Where one turn sends some rows of the set: a few examples, then the rows asked
feb: [ 11   8  -8  50  10  10  -9  -9  16   0   8 -27  -2   4 -29 -28]
nog: [  6  -1  35 -14  -3   8 -13  -5  17   6  -8 -15  34  48   0   3]
vit: [-13   9  29 -13  -1 -14  24 -42   9  14 -10   0   2  40 -14   9]
pinu: [-16  14   2  32  11   5 -28 -23   9   6  -3 -46  -8 -12 -15   0]
luz: [ -1  27   6  32  32  11  11   8  10 -15 -12 -22  -1  23 -20 -38]
Vuk: [  3 -22  -7  17   4  29 -25  38 -11  -8   6  -1 -35   9  -3  -4]
kori: [ 15  15 -20 -20  -7  24  -5  17   0  19   5 -16  10 -28  21  22]
kage: [ 14 -14   2   1  20 -21 -12  -3  23  -5 -11  -3  38 -18  28  -5]
mubu: [  6  32 -23  21 -11 -28  21 -15 -16  -1 -30  15  -6   7 -19  14]
bas: [ -1  50 -18  14 -22 -27  12  -6 -19  -8 -23   6  -5  -5 -11   2]
mab: [ 14  20  -4 -27  17  45  26  -8 -24   1 -19  -6 -21   5  -3 -12]
podo: [ 26   5  19 -11 -22 -11   4 -21   1   2  28 -18  11  46 -25  -6]
tipak: [ 16  -5  -8 -27  14  29  17 -30   2   6  17 -10 -18 -26  12 -17]
Megu: [-36 -38  12   0 -11  -1  -7   3   8 -16  -2  18 -23   8   0  15]
pega: [  3  -3 -11  -1  10  53  -4 -18   7  22 -31   1  -9 -15   6   6]
Pifes: [ 25  32 -33   1  -8  18  39  20   3  15   2  18  -3  -7   1   0]
kule: [-16 -35   8  -3 -17   7   0  28  -4 -32  12  15 -13  27  -5  -3]
Nata: [ -6  -4   9   1 -20  -6  17 -25  40   6  20  10  29  35   7  -8]
Kadav: [-27  -8   6   0  27  14  -4  25   7 -10  -7  15 -45  -1  20  -4]
Mero: [ 22  31 -10  -4 -20 -21 -14   4 -35 -14  -1 -29   8  -9 -12   0]
peki: [-14 -36  14   4 -11   4   1  16 -14 -22  -6  15 -26  29 -24   8]
gopek: [-12  13   3   5 -43   8  -3 -20   6  12   1  -7  21  46 -15  18]
zapug: [ 32   1   6  -1   2 -15 -29  10  -8 -11  -6 -28  31 -19   5 -14]
nove: [-32  46  -4  18  10   9   6  11  13 -23   2 -25   5  13   9 -25]
riro: [-21 -41   5   8 -16  -7   4  -2  -1 -18  10  21 -33  13 -19   7]
Moli: [ -2  -7  34 -12  -2  12  -8 -11  15  10 -14 -15  35  45   0   5]
ren: [ 19  -4  21 -16 -19  -8  12 -26   0   2  30 -20  17  44 -20  -8]
fedi: [ 21  -3   5  16  17 -20  -6   0  26  -3 -18   6  30 -23  13 -24]
kevo: [  2 -22   0   4  20  15  -1  33   4 -17  21  10 -35   3  13 -25]
gelid: [-30  34  -1   8  11  -9  -2 -22   8 -14  20 -41 -13 -11   3 -14]
Sem: [ 29   1   2 -16   2 -16 -17  13 -18 -21   8 -30  34  -2  11  -5]
nik: [ -3 -13  -2   7   9   9 -10  11 -21  -3  10  -1 -61  -2 -14   3]
bap: [ 22   7 -35   6 -11  45  27 -14   9   8  10  16 -14  -5  -4 -22]
Dotu: [ 20  35  -8 -35  11  13  29  15 -22  11  -3  -9 -10 -12   6  12]
dimi: [ -3  16 -26 -18 -17  56  -1   4   0  -2   5  -7   3  -7  25  -4]
Bef: [  3  29  -7  22   9 -29  20 -11  16   1 -37  24   6 -13   1 -13]
ruvoz: [ -9  13  30 -11  -3 -19  16 -43  20  15  -9   4   0  37 -10   9]
Pelu: [ 23  31 -20  -1 -24 -17   0  11 -40 -18  -2 -16  12  15 -15   9]
sas: [ 39  -6 -12 -10  15   9  15  -5  13  29  13  -3  -2 -39   5   4]
butal: [-26  -4 -17  14  -4   8  -3  12   4  -4  15  17 -52  -9  10   3]
debob: [ 27   8 -12   4  19  25  18  10  10  33 -34  12   0 -16  -3  13]
vege: [ -6  20   5   8 -43   0  -9 -22  12  14  -1  -1  12  45 -17  21]
Lur: [ -3   2  15  -1 -17 -10   8 -22  46   3  20   8  27  34  11 -10]
bavo: [-26 -40  21 -16   0  -5   4  12   0 -31  11  13 -19  17   4   0]
rimab: [  3   6 -11  22  12 -33  16 -24  26   5 -27  25  10 -14   9   1]

kage turns into Sem
gopek turns into vit
bas turns into Bef
Where do these go?
riro turns into Megu
mab turns into bap
Dotu turns into Pifes
kevo turns into Vuk
luz turns into feb
Lur turns into nog

